(in the rows, 128 means zero)
One turn sends every row of this set to another row. A few are shown first. Where does it send the rows asked after them?
Q786: [157 113 135 110 150 115 126 124 127 143 145 128 120 128 175 119  84]
Q742: [163 128 136 131 136 137 136  99 138 108 105 129 105 107 109 112 137]
Q333: [109 135 150 139 116 124 128 115 120 122  87 132 100 167  98 152 125]
Q672: [133 105 121 130 120  94 143 125 115 120 116 133 122 158 131 185  79]
Q624: [126 104 137 126 169 150 194 123 126 139 122 120 118 142 133 145 109]
Q863: [105 106 116 106 125 131 143 152 126 127 155 105  94 140 129 171 134]
Q926: [108 104 132 116  97 104 108 116 102 121 141 118 130 158 120  95 127]
Q194: [114 116 136 137  96 162 118 117 119 121 120 126 119 125 135  87 129]
Q90: [158  94 131 135 116 124 112 143  88 133 111  96 136 129 123 130 130]
Q240: [162  98 116 117 143 167 129 117 118 118 128 116 112 124 140 166 126]
Q6: [106 133 139 122 117 119 155 110 145 116 151 122  87 129 174 112 112]
Q901: [164 113 152 127 126  87  99 125 117 121 125 119 123 145 129 108 102]
Q456: [107 104 122 149 119 142 164 107 141 137 116 141 131 132 105  95  89]
Q110: [141  86 119 135 116 131 152 110  98 113 103 134 157 144 103 139  96]
Q548: [151 111 133 120 137  81 149 136 114 127 142  93 104 133 163 155 114]
Q533: [146 120 152 154 162 131 143 128 142 152  92 118 102 145 108 147 105]
Q10: [106 137 136 119 116 101 150 134 146 116 133 118  86 124  98 117 144]
Q732: [ 89 120 135 111 124 144 179 111 104 109 117 135 116 162 121 152 128]
Q82: [101 104 115 100 123 133 136 114 112 143 162 126 126 141 166 105 109]
Q298: [ 99 123 123 143 124 104 154 121 158 144 130 140  97 145 134 142  72]

Q6 -> Q548
Q672 -> Q110
Q624 -> Q533
And these:
Q10 -> Q863
Q82 -> Q786

One turn sends every row of this set to another row. A few are shown first. Where does it send the rows asked after them?
Q585: [172 166 167 156 147 135 131 121 118 110 132 147 155 123 150 155 155 112
 126 130 119 119 121 117 123 127]
Q815: [140 135 133  82 130 129 116 120 118 106 123 110  83 135 144  98 119 167
 148 117  91 127 107 139 121 102]
Q897: [142 199 124 148 107 115 151 119 126 109 100 147 112 124 124 118 119 121
 133 126  66 141 111 132 122 108]
Q617: [116 147 172 143 103 129 127 108 128 122 149 163 120 158 123 149 118 105
 148 119 131 126  76 129 130 116]
Q731: [122 140 161 145 108 112  96 111  97 117 132 149  79 134 188 123 151 123
 114 134 133 155 111 121 133 127]
Q697: [147 159 135 108 141 125 125 144 126 138 132 114 117 138 127 113 138 151
 178 131 109 117 150 104 144 120]
Q929: [142 137 145 182 104 139 156 153 107 114 110 125  98 141 147 114 121 118
 130  97 132 102 104 173 114 115]
Q527: [128 181 137 130 121  88 109 109 140 132 124 116 127 145 165 137 125 109
 124  83 116 123 124 126  94 154]
Q227: [161 145 132 173 142 110 122 118 114 147 122 159 123 142 128  78 131 119
 137 148 140 149 133 159 136 133]
Q153: [159 161 139 175 143 117 137 138 112 130  97 166 120 159 136 102  91 116
 111 136 138 119 136 143 141 113]
Q949: [176 150 135 136 108  92 113 116 118  70 101 160 116 137 143 117 141 137
 126 115 131 124 105 178 128 116]
Q554: [147 147 140 141  98 144 115 106 152 149 157 140 137 131 141 141 118 128
  88 136 132 150 103 150 140  96]
Q317: [134 132 144 172 122  96 105 118 105 137 137 141 101 122 163 101 160 140
 136 146 127 162 132 157 145 134]
Q172: [134 148 140  90 162 127 123 148 134 140 117 139  92 149 119 111 114 156
 115  77 117 124 145 116 124 115]
Q845: [105 160 164 152 108 127 110 135 144 116 156 157 104 156 150 163 131 112
 139 114 119 152 121 155 154 109]
Q134: [127 197 127 143 110  95 134 100 132 119 106 116 132 150 141 133 127 114
 126 105  78 127 127 124 107 122]
Q225: [175 158 148 149 129 117 119 117 117  78 113 151 156 130 155 141 148 139
 136 139 119 108 111 156 122 121]
Q712: [156 148 163 147 134  86 135 122 122 134 126 146  85 117 121 136 158 105
  89  77 126 153 127 140 142 116]
Q279: [121 125 163 168 110 120 153 115 112 129 125 132 127 138 119 136 121 130
 137 115 122  94  74 157 116 112]
Q413: [137 164 144 131 131  91 104 141 144 138 135 138 106 105 175 134 117 125
 128  83 131 128 112 145 101 167]
Q430: [127 121 111 154 105 143 134  96  95 122 116 123 133 109 127 120 118 115
 115  99 152 138 121 161 132 132]
Q941: [136 157 134 105 162 123 127 149 136 153 127 128 114 146 110 116 128 149
 144 102 116 117 160 105 138 122]
Q534: [144 143 123 163  95 145 116 110  91 110 141 131 128 128 121 128  90 128
 115 104 155 133  99 142 140 133]
Q752: [149 151 127  92 122 133 118 127 121 117 135 105 102 141 147 104 131 158
 175 141 101 115 123 120 125 113]
Q23: [162 163 175 159 146 118 139 131 119 134 138 144 116 116 139 155 157  96
 104  97 123 140 132 107 138 124]
Q179: [145 148 133 157 126 162 132 135 129 126 121 137  95 151 143  98 146  91
 124  98 137 140 119 188 103 125]
Q695: [125 125 115 150  91 142 144 118 122 128 110 126 122 107 161 130 131 108
 107 106 143 149 146 163 144 108]
Q414: [154 147 140  92 128 129 120 126 117 119 127 111 103 131 145 102 139 160
 181 138 102 123 120 116 132 112]
Q535: [114 140 165 130 135 121 109  87 104 125 110 154 101 145 165 137 132 117
  82 131 127 125  96 119 114 112]
Q128: [124 149 156 159 150 112 133 114 110 129  92 152 119 151 148 139 100 131
  78 131 120 101 120 138 130  98]
Q51: [130 149 132 100 155 130 133 157 133 163 132 129 118 142 119 120 125 149
 145 102 116 121 154 106 128 126]
Q415: [145 151 138 166  95 134 109 119 120 126 160 129 133 131 131 148  94 151
  98 123 135 134  97 147 151 110]
Q773: [147 133 146  81 132 128 118 122 115 110 116 117  84 128 152 100 129 175
 149 114  96 127 107 135 119 104]
Q195: [143 143 129 133  85 153 131 119 150 140 131 144 121 126 165 131 128  99
  97 124 144 159 131 147 141  96]
Q258: [138 136 146  81 146 127 121 139 123 117 111 132  75 139 143 106 114 172
 116  83 105 128 121 132 118 105]
Q20: [152 178 130 140 125 124 144 135 133 122 113 172  97  86 124 107 116 130
 137 128  84 149  90 151 118 125]
Q398: [146 159 140 136 139 107 122 147 141 137 130 163  95  73 150 120 117 139
 132 107 112 139  92 162 111 152]
Q139: [142 157 127 105 135 130 128 148 129 145 140 112 119 142 136 119 135 154
 173 133 110 111 149 107 132 124]
Q312: [112 148 143 153 137 140 114 123 150 135 144 139 108 146 142 135 159 109
 121 109 115 158 134 197 128 115]
Q11: [166 142 142 131 116  77 120 110 122 103 108 158  85 130 120 112 149 118
 101  86 134 146 109 172 133 115]
Q965: [130 132 139  83 143 127 122 141 121 119 114 127  76 136 135 103 104 165
 122  84  96 137 118 136 125 103]
Q918: [128 140 138  89 156 131 129 156 128 147 119 140  93 142 120 111 106 150
 121  77 112 135 138 117 126 117]

Q227 -> Q317
Q20 -> Q398
And these:
Q139 -> Q752
Q312 -> Q845
Q430 -> Q695
Q225 -> Q949
Q941 -> Q697

One turn sends every row of this set to another row. A few are shown first. Where does it send the rows asked after them?
Q453: [133 129 148 129 137 141 118 146 110  75 116 112  93 119 102]
Q300: [115 129 149 127 135 138 195 136 138 126 112 129 120 121 112]
Q823: [128 132 140  93 155 120 127 103 129 127 127 157 140 144 130]
Q251: [130 129 141 126 126 101 136 118 135 120 125 152 158 154 164]
Q482: [102 118 136 151 105 124 150 123 138 115 122 157 156 106 162]
Q875: [ 92 113 131 126 114 135 139 136 133 129 126 160 152  82 147]
Q629: [114 123 137 125 117 118 140 165 140 134 121 143 178 121 153]
Q537: [123 128 146  90 145 145 108 131  95 119  85 147 133 126 103]
Q35: [123 129 151 109 131 140 156 163 102 123  75 120 122 134  95]
Q91: [127 115 172 108 158 109 131 122 145 133 136 134 109 137 147]
Q30: [103 127 122 155 128 133 102 138 114 102  98 109 127 170 117]
Q346: [117 132 158 119 122 142 149 154  91 110  82 114  96 120 104]
Q233: [118 126 102 147 124 136 108 145 123  86 104 131 137 148 104]
Q838: [124 135 118 131 135 121 132 129 146 116 125 148 168 160 137]
Q256: [107 114 164 148 142 137 174 119 149 127 120 128 101 116 127]
Q974: [122 111 161 135 147 112 158 131 153 121 139 119  94 134 138]
Q738: [131 137 154  99 139 136  89 138  91 105  94 136 132 137 119]
Q970: [107 112 140 116 128 155 105 150 109 102 101 146 132  79 111]
Q939: [110 121 163 130 124 131 111 183 107 126  88 102 144 137 134]
Q295: [130 119 136 133 139 143 113 160 129  74 122 120 117 108 100]
Q283: [ 98 123 142 139 109 160 111 155  98 101  89 135 135  89 120]
Q269: [ 84 106 140 159 113 130 140 132 147 138 118 146 140 106 158]
Q336: [ 96 113  98 136 103 120 128 139 101 107  98 134  97 133 109]
Q76: [131 127 141 106 124 103 104 158  94 100 112 117  95 147 124]
Q137: [131 119 148 123 146 121 163 146 152 100 150 123 110 110 123]
Q691: [122 127 155 130 121 124 143 128 135 124 115 157 176 123 166]
Q262: [114 115 148 152 136 141 110 161 125  83 121  93 107 126 114]
Q512: [ 78 111 124 138 109 125 117 131  92 125  91 119  97 139 124]
Q157: [ 94 120 120 147  94 132 134 149  94 101  93 123  94 116 115]
Q962: [123 119 151 121 155 115 111 105 147 128 134 147 132 151 151]
Q516: [109 131 139 131  99 130 112 177  93 118  79 128 150 133 133]
Q114: [139 124 169 105 143 101 158 119 130 117 136 140 116 129 151]
Q141: [118 134 116 140 115 134  85 142 105  91  99 133 143 149 124]
Q872: [105 129 165 133 138 157 138 144 101 124  75 105 119 139 102]
Q334: [116 123 161 138 126 134 187 113 136 112 120 141 120 102 137]
Q762: [118 110 122 102 115  93 110 166 100 114 111 127  97 134 125]
Q644: [118 118 137 116 110 114 126 195 104 125  87 122 142 132 126]
Q476: [ 86 109 153 146 119 130 170 125 137 148 106 140 114 109 144]
Q439: [130 120 154 135 130 106 176 121 141 103 141 132 104 123 144]
Q707: [113 122 144 137 136 113 121 125 146 142 114 145 159 161 159]
Q834: [ 86 118 116 136 109 128 174 119 127 133 113 151 118 112 130]
Q485: [138 128 152 116 145 113 132 101 136 105 140 152 136 138 152]
Q665: [101 118 148 139 104 119 181 124 126 131 110 149 131 108 154]
Q642: [105 107 154 109 124 105 101 163  95 123 110 107  95 131 138]
Q402: [129 117 142  90 141  93 137 134 129 123 148 140 105 125 143]
Q202: [102 116 154 146 129 134 128 137 150 142 112 146 170 124 159]
Q855: [103 123 155 110 149 151  89 114  95 117  94 128 117 130 115]
Q769: [ 90 107 148 136 126 151  86 147 107 103 110 124 125  92 130]

Q838 -> Q823
Q642 -> Q262
And these:
Q974 -> Q256
Q485 -> Q114
Q35 -> Q336
Q141 -> Q738

One turn sends every row of this set to another row. A few are shown first. Where does it send the rows asked after them?
Q129: [168 122  96  92 118 145 120 123 173 127  85  81 111 123 152 169 139 139
 135 121 150  94 126 117 100]
Q618: [173 123 118 102 192 121 152  95 146 135 104 117 135 112 158 159 139 122
 117 123 189 131 128 115 104]
Q704: [135 157 108  79 131 115 152 127 134 122 112 126 167 138 125 163 139 152
  91 119 185 134  81 137 111]
Q525: [164 120  98  93 112 154 117 124 180 129  99  91 123 115 152 169 137 140
 129 134 141  89 132 124 103]
Q31: [165 108 116  88 165 146 127 128 155 136 115 115 124 139 155 181 105 135
  87 180 171 152 120 127  96]
Q215: [153 125 131 128 150 155 146 108 135 140 124 146  83 171 151 138  90 128
  90 165 156 143 103 115 116]
Q693: [138 146 118  69 141 107 148 115 132 109 110 135 152 139 122 162 139 149
  88 113 181 129  87 139 120]
Q927: [156 122 130 121 150 148 135 122 149 147 118 150  99 157 145 128  72 133
  91 172 155 142  89 114 120]
Q893: [162 129 116  96 108 162 146 129 151 126 113 105 143 160  89 131 118 114
 121 143 152  88 146 121 120]
Q155: [160 128 118 109 114 155 152 141 141 130 105 107 142 163  96 135 114 106
 110 146 167  77 139 130 116]
Q920: [156 123 131 119 146 152 149 113 141 146 111 156  84 158 143 134  79 131
  96 170 162 138  91 118 106]
Q305: [180 143 116 113  97 120 123 129 152 149 124 128  96 123 141 103 129 156
 108 155 193 104  69  95 140]
Q922: [166 120 128 106 192 118 149  94 131 125 117 115 132 125 163 164 147 122
 104 127 180 132 125 108 114]
Q671: [145 118  87  96 140 144 137 109 132 111  99 134 143 156 136 135 126 168
  97 171 217 150 131 124 111]
Q809: [178 154 125 115 105 132 118 140 155 148 128 120 100 123 136 119 129 164
 106 152 186  99  64  83 134]
Q641: [168 125 112  88  73 129 134 142 163 139 105 118  90 142 149 160 127 133
 129 176 166 119  93 122  98]
Q870: [113 139 106  78 112 121 149 127 140 113 107 115 123 155 120 144 135 105
 115 130 173  98  78  93 111]
Q18: [182 143 148 137 164 110 154 115 149 144 109 159 127 139 154 123 108 127
 101 126 171 119 111 120 146]
Q353: [182 136 104 138 119 162 119 116 164 130 109 121 135  95 147 123 154 160
 118 119 168  85 108  97 122]
Q540: [120 155 102  83 119 123 156 139 137 126 112 113 136 157 124 147 130 103
 105 126 183 100  74 102 109]
Q394: [167 134 121  98  81 125 128 153 168 139 114 117 100 147 155 163 132 135
 132 185 176 101 102 110 114]
Q212: [173 108 122  85 161 145 138 127 151 135  97 108 121 136 149 178 104 137
  85 169 156 159 118 123  89]
Q196: [189 140 140 123 165 117 160 100 140 144 110 157 117 136 142 114 104 123
 107 112 166 121  97 123 138]
Q43: [170 122 125 100 188 112 143 104 153 134 107 121 140 106 161 168 138 124
 100 123 181 122 131 128 118]
Q477: [149 129 114 120 142 143 135 136 146 136  88 102 119 174  96 111  91 149
  91 141 166 138 139 120 137]
Q858: [164 126 102 103 109 142 116 124 165 124 100  76 111 139 152 164 148 145
 138 121 139  98 130 115 113]
Q58: [169 114 129 101 165 154 128 136 155 130 110 123 137 138 155 185 106 140
  79 170 155 152 109 119  95]
Q309: [151 126 120 126 135 141 140 143 139 133  77 102 129 170  99 114  92 151
  92 145 172 111 138 129 135]
Q97: [181 137 149 129 162 117 162  97 131 138 125 151 122 147 146 121 115 118
 104 121 154 127 106 117 141]
Q812: [166 135 103  98 109 144 118 130 180 124  88  94 116 128 168 171 138 149
 125 129 148  82 132 116 115]
Q631: [175 106 122  99 161 149 135 119 138 124 113 110 122 147 157 176 119 135
  75 167 156 163 123 120  99]
Q938: [185 138  99 127 130 152 119 109 166 142 115 105 125  91 136 115 149 159
 117 115 177  89 116 100 128]
Q289: [166 132 134 113 198 122 142 113 152 138 115 118 137 114 157 171 138 125
 107 133 190 123 129 111 115]
Q990: [119 139 121 130 135 129 158 137 139 138 113 127 130 150  94 143 130 102
 119 120 185  99 109 138 108]
Q53: [150 150  91  96 127 166 142 103 145 131  98 102 107 140 121 117 129 171
  79 142 199 104 151 110 132]
Q301: [159 137  96  90  87 122 154 121 133 115  99 136 143 125 134 120 158 151
  68 147 196 135  97 109 122]
Q95: [192 130  99 136 115 156 118 104 147 129 120 107 123 116 137 115 160 164
 130 118 173  97 117 103 126]
Q687: [165 134 138 138 166 115 152 100 147 144 113 160 123 124 148 113 107 120
 104 118 164 115 100 120 140]
Q876: [156 125 112  84  77 125 123 142 165 134 110 118  93 147 158 160 119 136
 126 177 164 101  87 116 111]
Q743: [148 128 131 131 152 153 140 120 150 136 108 165  98 161 163 141  81 138
  92 166 160 134  92 114 117]
Q244: [182 153 118 104 103 130 131 121 148 151 121 123  83 126 134 108 124 168
 114 148 189 107  66  95 128]
Q966: [146 149  95  96  97 133 163 119 131 123  99 133 161 125 141 123 147 157
  72 151 197 137  98 108 115]
Q127: [198 131 104 124 123 153 127 103 155 136 106 112 129  97 132 113 149 159
 132 115 174  92 112 103 118]
Q351: [180 145 118 110  96 127 119 122 137 137 130 115  86 137 136 118 142 174
 110 147 182 108  68  97 135]
Q313: [115 129 131 130 138 130 161 122 141 134 117 138 125 145  88 136 130 105
 121 124 170 112 114 132 112]
Q14: [159 124 119  97  73 124 130 134 153 130 120 110  92 148 148 163 145 139
 134 172 161 114  96 116 106]
Q277: [133 129  91 104 133 150 144 111 129 116  89 127 151 150 139 132 118 185
  98 170 212 135 124 121 110]
Q257: [145 147 104 102 131 164 149 110 136 129  82 100 121 141 125 118 116 176
  74 149 191  94 150 111 130]

Q809 -> Q743
Q990 -> Q966
And these:
Q893 -> Q693
Q920 -> Q641
Q351 -> Q215
Q938 -> Q687

One turn sends every row of this set to another row. A few are shown first. Where does it send the rows asked after them?
Q42: [137  96 112  91 167  89 122 106 153 103 122 136 131 113 118 145 129 134
 115  70  90 140 121 149 123 114 151 146 142 143 164 109  84]
Q463: [113 129  61 110 133 139 136  72 163  97 109 104 140 147 129 130 141  86
  99  70 105  88 166 157 127  95 134 137 113 134 132 105 144]
Q621: [130  89 100  86 161  82 119 110 132  84 112  96 143 115 126 139 112 130
  92  87 103 137 125 142 116 120 134 139 130 157 143 123  91]
Q700: [112 148  80 119 132 140 145  78 188 122 126 143 121 150 139 125 148  89
 115  60  88  97 169 152 121  82 142 154 112 138 140 110 143]
Q431: [131 162  85 108 122 156 142  93 187 116 121 144 130 158 157 109 147  79
  89  64  88 113 147 137 137 118 156 112 115 132 148 104 138]
Q761: [125  89 144 123 127  90 137 127 161 119 124 127 108 129 164 104 120 120
 123  92  54 112 186 115 140 105 150  67  97 155 131 147 133]
Q192: [ 75  95 107  63 133 135 141  94 149 112 153 139 167 116 145 143 106 131
  97 126 102 126 149 148 124  89 137 101 123 142 155 107 130]
Q113: [125 104 119 120 114  67 156 104 139  99 117 106 115 125 175 100 136 118
  98 108  94 102 181 124 105  91 129 116  84 153 111 145 140]
Q728: [ 79  93 105  78 130 104 174 113 176 115 138 115 134 110 162 117  96 150
 119 101 100 122 159 142 123  96  88  83 118 127 151 130 127]
Q698: [129  97 137 122 129  66 155 106 159 125 130 132  95 111 190 111 144 127
 117  95  70 127 173 124 113  96 144 123  87 158 123 144 130]
Q912: [142 122 113  74 143 113 110 128 151  99 132 145 137 124 139 130 134 118
  96  84  91 148 102 142 131 132 153 110 133 146 160 130  77]
Q981: [110 143  90 119 144 161 130 109 193 125 126 128 123 170 129 119 111  84
 101  67  61 107 180 131 140 101 142 116 121 150 141 125 148]
Q662: [141 126 131 112 105  84 154 125 167 114 124 139 105 125 196  86 143 116
 113  85  82 122 153 119 126 116 136  81  91 144 134 152 115]
Q288: [ 80 112 108 100 128 117 182  94 187 113 134 127 155 128 156 122  95 119
  76  99  96 118 167 122 113  98 119  98 116 131 157  71 156]
Q567: [128 103 127  94 154 107 107 143 154  98 131 142 137 142  92 136 103 121
 105  85  73 129 137 130 128 112 151 105 147 147 163 122  88]

Q288 -> Q192
Q698 -> Q700
And these:
Q463 -> Q621
Q567 -> Q761
Q912 -> Q662

One turn sends every row of this set to another row. A few are shown first. Where does it send the rows asked after them?
Q572: [133 135 139 140 185 108 115 150 143 141 142 106]
Q286: [ 96 143 132 130 172 109 122 134 142 140 106 121]
Q371: [130  82 141 136 102 100 125 120 132 125 123 164]
Q948: [ 92 137 134 122 175 107 123 130 138 136 110 119]
Q308: [141  83 126 147 127  87 133 125 142 110 108 166]
Q676: [167  83 136 152 118  92 122 137 142 124 140 154]
Q185: [164  81 140 156 119  98 121 135 138 124 142 157]
Q501: [133  81 137 140 102  95 127 119 137 125 116 159]
Q41: [119 151 144 124 155 114 108 150 141 152 144 110]
Q768: [149  91 113 152 177  88 116 104 144 145 132 129]
Q307: [139  77 125 127 129 127 108 127 135 159 129 106]
Q729: [131 143 138 147 178 112 114 151 147 147 138 108]
Q526: [130 153 123 121 155 123 143 118 119  96 120 151]
Q647: [120 150 124 109 146 130 123 117 136 142 150 104]
Q652: [134 146 143 117 115 142 130 120 112 124 144 130]
Q902: [162 131 126 164 173 132 144 126 127 106 129 130]
Q783: [120 143 147 119 156 113 109 147 136 151 149 106]
Q866: [154  98 133 124 118  90 120 142 136 110 139 172]
Q131: [140 101 101  99 167 102 116 146 141 120 111 136]
Q263: [159  99 132 125 113  86 121 143 140 114 138 166]
Q997: [ 96 120 145 146 164 118 121 121 136 154 116 102]
Q218: [117 125 125 141 155 142 131 106 140 149 133  91]
Q954: [152 110 127 157 104 113 144 105 151 116 136 162]
Q793: [138 122 144 166 135 146 140  98 117 136 134 118]
Q650: [151 116 120 147 113 107 146 110 152 105 132 171]
Q935: [ 97 130 143 149 160 120 120 126 141 158 114 107]
Q896: [154 109 124 138  99 125 143 130 151 107 131 158]
Q304: [113 146 108 111 173 126 134 120 141 121 122 114]
Q603: [142  81 128 150 134  91 132 127 140 107 113 171]
Q449: [141 136 115 143 186 125 132 120 146 132 143 101]
Q226: [122 116 121  95 131  89 105 105 131 148 143 140]
Q412: [162 102 121 153 111 124 146 130 153 106 128 157]

Q793 -> Q902
Q412 -> Q650
Q263 -> Q501
And these:
Q866 -> Q371
Q41 -> Q935
Q647 -> Q218
Q131 -> Q226
Q948 -> Q783

